The same turns and mirrors carry the whole set onto itself and the rows of a family onto each other. Which other rows belong to the same family as each row named below? List them in the order they appear above.
These 32 rows form 4 families of 8 rows each.
mika: [ -7.7   2.7   0.8  -8.0 -10.0  17.6  -0.8  -3.0  19.6  -9.5   7.2  -0.3
 -23.1  -2.4  -8.4  14.7  -0.5   1.1  18.3  13.2  -0.8]
seno: [-14.5   5.3   1.7 -18.6  -9.0  -2.4   6.0  -4.3   9.6   2.1   6.3 -10.7
 -15.3  -2.3  -4.4   5.2   0.4  -2.5  16.7  12.2 -13.2]
pezo: [  1.1  -3.8   0.6  -6.9 -28.2   8.3  -7.1  13.0  12.1   7.6   6.5  11.0
  17.9   5.2   9.8   4.6  -3.8  -7.3   8.0  22.0  -6.0]
feme: [ -4.1   5.0  -0.8  -8.0  -1.1  -7.0 -10.2  22.0  -8.4   4.5   0.0  14.9
  -9.5  -5.6  12.6  13.8  11.3  12.3   8.5  14.4  17.7]
Togi: [  0.3  13.1   3.1  -0.2  -2.8   7.0  -5.3  -1.9  11.4 -11.5   5.1   1.1
 -22.6  -3.5  -8.1  15.4  -7.6   6.8  18.4  16.0  -4.0]
gasu: [-11.1  12.3  -1.7  -7.8   3.4   2.0  -8.7  22.3 -15.3  -1.7   6.8  13.1
 -16.9   3.6  11.9  10.9   7.7   6.8   7.9  18.6  10.8]
Nok: [ -9.3   6.8  11.7 -16.5 -12.5   2.8   3.3   0.8  12.6   1.0  13.0 -11.5
  -6.8   3.8  -1.1  13.2   4.6  -2.7  10.1   7.0 -21.3]
fasa: [  3.9  -4.0  -2.4 -16.4 -29.3  -1.3  -0.1   4.6  11.2   7.4   3.8   7.0
  11.4   2.9   8.0   8.3   3.0 -14.0   5.7  24.4  -7.3]
Mupi: [ -1.4  13.0  -3.5  -3.6  -6.7   9.0  -4.6  -0.8  14.4 -11.4   7.9   2.3
 -24.6  -4.4   1.2  14.4   4.6   6.7  18.5  17.8  14.7]
ziliz: [ -5.5   0.3   0.3  -0.2 -11.6   6.0 -15.0  22.3 -16.9  -7.5  -0.2  10.1
   0.6   1.0  17.0   0.8   5.5   8.7  -5.2   8.2   3.1]
pebi: [ -6.1  15.9   0.6  -9.7  -8.5  12.8  -3.5   1.6  16.1 -10.8  12.1  -2.5
 -24.7   6.1  -3.0  10.4  -3.9   2.1  16.0  23.8   2.2]
Fone: [-17.4  -1.6   9.3 -13.4 -20.4  -4.0   0.9   3.4  12.3  11.8  10.8  -9.9
  -2.2  -3.8  -1.8   6.1   4.4  -3.5  17.3   7.2 -11.5]
rit: [  3.0  -0.9  -2.5  -9.8 -19.3  -2.3  -8.9  16.3 -18.6  -6.7  -6.0   9.2
  -2.6   1.6  14.8   3.9  10.4   2.2 -11.0  14.0   6.6]
moli: [ -9.0   3.5  -1.4  -6.7   3.4  10.9  -6.6  16.0 -13.9   1.0   2.3  17.5
 -19.3  -5.1   3.1  13.8  10.0  12.0  14.1  11.8  10.9]
tuze: [ 10.8  -0.4   8.2  -3.1 -22.0  -4.2  -9.3  23.2   2.1   0.8 -10.6  10.3
   9.0   2.2   1.8  14.5  -9.2   4.1  -4.1  19.5  -1.8]
Vuka: [-22.1   3.0   5.3  -9.1  -8.8   4.9   0.4   4.0  13.5   0.5   8.9 -10.0
  -5.6  -1.1  -0.8   2.6  -4.6  -1.5  16.8   6.3 -17.8]
mog: [  8.2   2.5   6.5 -11.5 -27.6   7.6  -0.9  12.2   3.9   8.8   8.6   9.5
  16.1   9.0  10.3  16.1   8.8  -9.3   1.2  19.9  -8.3]
zodub: [-15.2  -6.5   2.9  -7.4 -23.4   8.3   8.9  14.4  15.2   2.4  -4.4  -0.1
   6.7  -0.4   1.2  19.2   1.4 -16.7   5.4  12.0  -6.9]
geni: [  6.5  -7.1   3.5  -8.7 -34.8   1.2 -12.0   9.9   4.9   9.0  10.0  11.3
  11.8   1.1  10.9   7.1   8.8  -4.7   5.2  18.4   3.1]
Dize: [  5.3   7.3   8.2  -7.8 -12.4   5.2 -10.3  18.7 -19.6  -6.1   2.7   5.5
  -4.8   6.1  12.0   9.6  14.0  10.7  -9.2   8.7   0.9]
Pivos: [-20.6   5.1   2.3 -10.1 -18.3   0.5   8.3  16.3  14.9  -0.2   2.7  -6.5
   2.2   6.4   6.8  15.3  -2.1 -19.9   5.9  17.9  -8.5]
foto: [ -5.3  18.2  -1.3   2.0  -6.6  24.6  -2.4   4.2  -6.8  -1.7   7.5   4.1
 -14.6   0.9  -2.5  -1.3  -1.7  12.6  18.1  19.5   7.5]
fal: [  0.1  23.4   4.5  -6.7  -5.4  21.4   4.0   1.8  -9.7   2.7  12.6   0.9
 -16.2   4.8  -3.7  10.3   8.7   9.8  16.5  18.4   1.5]
Tuda: [ -6.8  16.3   4.8  -1.9 -17.0  18.3   4.0  -0.4  -4.8   3.9   7.6  -8.3
 -17.8  -2.4  -9.5   1.5   4.8  10.2  19.0  15.7   8.6]
Rek: [ -3.9   3.6   2.4   1.8 -19.1   6.1 -11.6  13.3 -20.5  -7.2   3.4   4.1
 -10.1  -2.9  12.2   5.0  16.6   6.5  -2.2   7.0  13.1]
neloz: [-12.2   5.3   2.6   1.5 -14.3   0.4   7.7   8.3  14.5  -0.3  -1.8  -0.3
   5.9  -3.2   1.0  23.0  -5.4 -18.2  11.9  15.1 -13.7]
koniz: [ -1.1  18.6  -4.6  -7.4  -7.2  14.7   3.5   1.1 -15.8  -0.2   1.2   2.6
 -20.0  -0.2  -2.9   2.2   4.8  10.9  12.9  22.2  11.5]
lifal: [  6.3  -7.9   7.2 -11.4 -22.3   6.5  -8.2  27.4  -2.6   5.9  -9.7  14.8
   4.6   2.8   1.6  10.3  -0.5   9.0  -3.6  17.7   8.4]
Zamig: [  4.0   0.0   7.3 -11.3 -26.9  -4.8  -0.2  24.9  10.9  10.1 -10.4   3.1
   9.7   0.8   2.8  11.3  -2.6   4.1   0.8  22.1  10.9]
Tupom: [-17.2   5.6   1.6  -3.5 -18.5   1.1  12.0   9.1  20.3  -4.0  -3.5 -12.1
  -2.8  -4.3   2.8  18.5   2.3 -13.0   9.1  11.6   1.2]
Lurum: [  6.3   2.1   6.9 -14.3 -24.2  -0.3  -9.3  28.6   2.3   4.7  -3.1   9.6
   5.0  11.8   7.0   7.6  -5.0   3.9  -4.7  27.9   6.7]
nug: [ -2.0  11.8  -0.6   3.0   3.2   1.0  -7.6  18.7 -18.2   0.4  -1.9  18.2
  -8.8  -4.7   5.8  17.0   2.6   8.4  10.7  16.3   6.5]

Which other rows belong to the same family as ziliz? pezo, gasu, pebi, Vuka, Pivos, foto, Lurum
Which other rows belong to the same family as Tuda? feme, Mupi, Fone, geni, Rek, Zamig, Tupom
Which other rows belong to the same family as fasa? mika, seno, rit, moli, zodub, koniz, lifal

The same turns and mirrors carry the whole set onto itself and the rows of a family onto each other. Which other rows belong to the same family as each row named below? List them in the order they appear above.
These 27 rows form 9 families of 3 rows each.
kip: [-10.3   7.4  -9.6  -4.8  10.0  -6.3  10.8   5.0  -8.7   3.2 -11.5   6.0
   4.4  -0.2 -10.9  -4.1  -6.8  17.1  -9.3]
fopo: [ -0.9  -3.1 -18.7  -5.1  -3.2   0.7   9.4   9.2  -8.9   0.7 -16.9  -2.5
  -8.0  -7.6  -3.3   7.6 -10.1  -7.4  -9.2]
nav: [-19.6   2.5   4.5  -1.2  12.6  14.0  -0.6   4.3   1.7  -1.3  19.4   7.6
  -2.6   9.3  -5.1 -12.3   3.4   1.9  -6.6]
Nuri: [-11.9   6.8  -5.5   8.7   6.7  -6.0  -6.5  -8.3  -1.2   5.8   6.9  -2.0
  -2.8   6.7  -7.0  -0.5   7.3  13.9   6.5]
vuf: [ -2.7 -21.8  11.6   7.7   0.5   1.7  10.4   6.6  11.5 -11.3   8.8  -3.5
   6.5  -9.9 -20.3  -8.2  -7.5   6.7  -2.8]
fira: [ 12.0  -4.9   8.1   3.1  10.7  -2.9  13.8   5.0  -5.1   5.5  15.2   5.8
  12.1  -3.6 -16.3 -16.2 -13.2  11.0  -2.6]
relut: [ 20.0 -18.2   2.4   8.4  -1.5 -10.7  18.3   3.5  -5.1  -6.8   9.0  -1.5
  -0.1 -11.4  -0.6  -3.3  -4.1   0.9  -8.1]
luk: [-23.9  -8.4  -4.8  -0.8   4.8   7.9  -4.4   5.9   8.6  -7.8   1.4   5.3
   2.5   8.8 -12.3  -7.6  -4.3  15.6  -1.5]
ruve: [ -0.4  -8.4 -22.3   0.0  -5.3   0.6  -0.9   4.2  -9.5  -3.1  -2.4   2.0
 -13.6   5.4  13.3   4.4  -3.3  -5.6  -6.5]
sop: [  7.1  -0.3   8.3  12.7  -0.5 -10.6  17.4  13.0   8.8 -12.2  11.9  -1.5
   6.0 -12.1 -14.0   6.5  -6.6   0.0  -8.4]
Lon: [ -8.9 -21.0 -10.1   0.8 -10.1  13.9  -1.8  11.1   8.9  -9.9  -1.5  -6.7
  -8.9  -3.5  -7.2   4.0  -7.4 -12.0  -1.4]
goni: [-16.8  15.5  -5.0   5.0   4.8  -6.1   3.3  12.1   3.7  -7.3   7.2   8.6
   4.2   6.5  -9.5   4.1  -2.1  14.1  -7.2]
feb: [  3.1  -4.4 -13.6  -3.4  -9.0  19.6  -4.2  -0.5  -9.8   2.3  12.0  -7.6
  -9.9   9.7 -13.7  -3.3   0.9 -16.4  -3.8]
Nisaf: [ -6.5   5.2  -3.0  -2.5   3.5  11.4  -1.7  -3.9  -8.7   2.0  17.4   1.4
   2.9  16.3 -21.2 -15.6   2.7   7.6  -3.4]
zesus: [ -6.4  -8.3  -1.4   0.1  -0.5  20.2   1.8   8.7   3.3  -2.0  15.4  -0.9
 -13.5   0.6   2.8  -1.0   1.9 -21.6  -7.1]
fur: [  9.4  -6.2   0.0   1.8   3.8 -10.8  23.1   6.1  -5.9  -0.2  -8.3  -4.2
   5.0 -17.3 -14.5  -1.5  -9.3   3.4 -10.3]
Boz: [ -5.7   2.2 -14.3   5.2  -9.0   1.3   3.1  15.4   3.6 -10.4   2.0  -1.3
  -8.8  -1.5  -0.9  17.5  -5.3 -12.5  -7.3]
did: [ -2.7   1.9   0.1 -17.0   6.5  -0.3  -0.3   9.3  -4.2   3.9   4.7   5.7
  11.8  12.0  -3.6 -16.2  -7.7  13.8 -10.8]
Bebi: [ -4.7  -1.1  -4.6   2.2  10.1 -10.1   5.9   0.1  -8.8  -2.9   5.5  10.9
   4.0   8.1   0.1 -11.3   0.3  23.1  -6.6]
kar: [  0.3  -5.5 -11.6  10.9  -6.3   0.3  -3.8  -4.9  -0.5   4.0   2.8 -12.0
 -12.5  -2.2  -1.5  11.1   4.2 -11.4   6.6]
vof: [ 18.5 -13.3   9.2 -11.5  -2.4  -2.8  12.8  10.8  -0.7   0.7   8.3  -5.9
  10.5  -5.1  -6.0 -12.1 -10.6  -2.4 -12.4]
leno: [  1.3 -11.0  18.2   5.7   7.6  10.2  13.3   4.9   5.0  -3.9  24.1   0.3
   0.0  -7.0  -9.5 -11.9   1.8  -8.5  -8.5]
supum: [  8.1  -6.7   8.3  16.6   1.8  -9.3   8.4  -8.0   2.3   1.6  12.4 -11.0
   1.6 -11.0 -13.3  -0.3   3.9   3.1   5.4]
mumet: [ 15.4  -9.6   6.8   4.7  -3.1   7.7  11.0  -3.0  -5.3  -1.5  21.1  -9.4
   2.0  -1.1 -25.2 -12.4   0.1  -5.9  -4.3]
pon: [  4.7  -7.2 -11.5 -18.3  -8.5   7.7  -2.1  14.0  -3.4   3.7  -1.1  -3.7
  -2.3   6.7   4.8  -3.3  -9.3 -12.2 -10.5]
fefe: [ 17.0 -13.6 -11.7   0.9  -5.2  10.0   6.6   9.2  -7.1   4.9   5.8  -4.2
  -7.3  -7.3  -3.3   0.4 -14.9 -18.8  -2.6]
rorid: [ -8.8   5.4 -18.1  -6.2   6.8   8.5  -5.4   7.3 -10.1   9.3   4.0  11.1
  -2.4  13.3  -3.0  -7.7 -10.0   5.3  -1.2]

Which other rows belong to the same family as did? vof, pon
Which other rows belong to the same family as leno? nav, zesus
Which other rows belong to the same family as supum? Nuri, kar
Which other rows belong to the same family as mumet? feb, Nisaf
Which other rows belong to the same family as luk? vuf, Lon
Which other rows belong to the same family as Bebi? relut, ruve

The same turns and mirrors carry the whole set onto itself and the rows of a family onto each other. Which other rows belong to the same family as each row named below? List them in the order they appear above.
These 36 rows form 6 families of 6 rows each.
Potu: [  9.0   7.6   1.0  -3.1  -2.1 -11.8 -15.0   1.4  -2.5  33.9   4.8]
dud: [ 7.4  6.6  2.6 -0.8 15.8  3.6 -5.4 -1.2 -5.1 22.1 17.7]
fegef: [ -8.5  -4.2  13.4  -4.5  -4.9 -12.5 -12.3 -11.6  -7.5  19.1  -1.1]
Fid: [  3.2   2.7  18.2  -5.4  25.9  -2.1  -9.9   2.5  -4.0  12.7 -12.3]
Pabip: [  9.9   2.1  25.8  -6.1  20.2  -9.9  -9.9   6.1  -3.7  17.6 -15.4]
sov: [ 2.0 -8.0 32.5 -4.5  7.5 -6.4  2.0 -8.0 -8.2 15.4  8.4]
Nezan: [ 1.0  4.7  7.8 -3.2 10.5 12.4 10.8 11.7 -9.4 15.3  6.0]
Vibut: [  7.9   5.5  11.5  -5.6 -11.5  -6.5   3.9  16.7  -6.2  30.4  -8.7]
bilaf: [ -1.4  -6.6  23.7  -5.6  -7.7 -17.1  -9.3  -7.9  -6.6  22.5  -3.1]
nir: [ 16.6  -5.4  27.2   5.2  11.8  -2.2  -1.6  -0.8 -13.1   5.1   6.3]
nez: [  2.4   4.5  13.5  -4.8  21.8  -4.8 -15.1   2.1  -4.1  14.3 -16.1]
kek: [-11.4  -5.9  11.4  -4.0   4.0  -3.5  -8.9 -12.5  -7.9  13.0   4.9]
dibod: [-4.7  6.4 -3.2 -3.2  2.2  8.3  2.8 10.1 -7.3 17.9 -0.4]
botin: [  3.6   4.3  15.0  -6.1  17.2  -9.0 -15.8   3.7  -3.4  17.3 -18.4]
ner: [21.7  4.5 21.8 -2.4  8.4 -8.7 -0.5  5.8 -4.4 31.6 14.2]
Guze: [16.6  4.9 16.3 -1.4 16.7  0.4  0.1  3.3 -5.2 24.9 20.2]
moler: [11.2  2.8 20.4 -3.7  6.8  6.4 15.1 14.6 -9.1 20.6  5.9]
nek: [  5.3  -1.2   5.8   3.0  -5.2 -12.7 -19.6  -2.8 -10.0  13.4  -8.3]
miraf: [-5.7 10.8  7.2  8.1 -0.7  8.4  4.1 13.1  3.2 15.8  6.0]
mino: [-1.4  7.5 -1.4 -5.5 -8.8 -1.4 -1.5 12.6 -6.0 25.4 -7.7]
litug: [ 6.1  8.7 22.2  7.2 -8.4 -3.0  6.4 17.6  4.1 24.1  0.7]
sek: [ 20.3  -5.7  31.0   3.0   1.2 -12.2  -5.5   1.8 -11.3  14.0  -1.6]
gedip: [ 5.5  8.5 22.9  8.3 -1.0  2.6 10.1 17.2  2.8 19.9  5.3]
kanaz: [  0.9  11.1  12.3   6.5 -12.1  -3.2   1.8  17.4   4.1  24.7  -3.4]
gek: [  8.0   3.5  20.8  -6.4  17.3 -11.4 -13.6   5.1  -3.3  19.9 -18.7]
nis: [ -0.1  -1.8   2.2   5.3   4.4  -1.9 -16.0  -5.9 -12.3   5.3  -1.6]
fege: [-4.4 11.8  6.0  7.1 -8.5  2.4  0.2 14.4  4.1 20.4 -1.2]
lem: [ -5.9  -7.9  21.5  -4.4  10.7  -1.1  -1.5 -12.6  -8.8  11.4  10.8]
Kosu: [  3.9  -8.3  33.9  -4.7  -1.3 -14.8  -2.0  -5.9  -7.7  22.1   2.8]
nebin: [ 0.5  9.3 16.4  8.0  2.7  8.8  8.2 14.7  2.5 14.6  7.8]
mevob: [  3.7   8.1  -5.5  -1.4   6.8  -1.8 -12.4  -1.6  -3.6  26.1  10.6]
lum: [  8.5   2.5  24.8  -5.3  25.2  -4.4  -8.7   4.5  -4.1  14.1 -12.6]
domaz: [ 15.0  -3.4  20.8   2.2  -6.6 -18.3 -13.9   1.9 -11.2  18.1  -9.1]
bal: [  5.6  -4.4  13.8   5.1  14.7   2.9  -7.3  -4.4 -12.8   1.0   6.0]
gitig: [14.3  3.3 23.1 -5.7 -3.2 -3.7 11.6 17.1 -7.6 27.4 -1.8]
Vagor: [ 18.7   6.4  14.1  -2.7  -1.9 -14.2  -8.6   6.3  -3.2  36.5   6.5]

Which other rows belong to the same family as nek? nir, sek, nis, domaz, bal
Which other rows belong to the same family as fegef? sov, bilaf, kek, lem, Kosu
Which other rows belong to the same family as gedip? miraf, litug, kanaz, fege, nebin
Which other rows belong to the same family as Nezan? Vibut, dibod, moler, mino, gitig

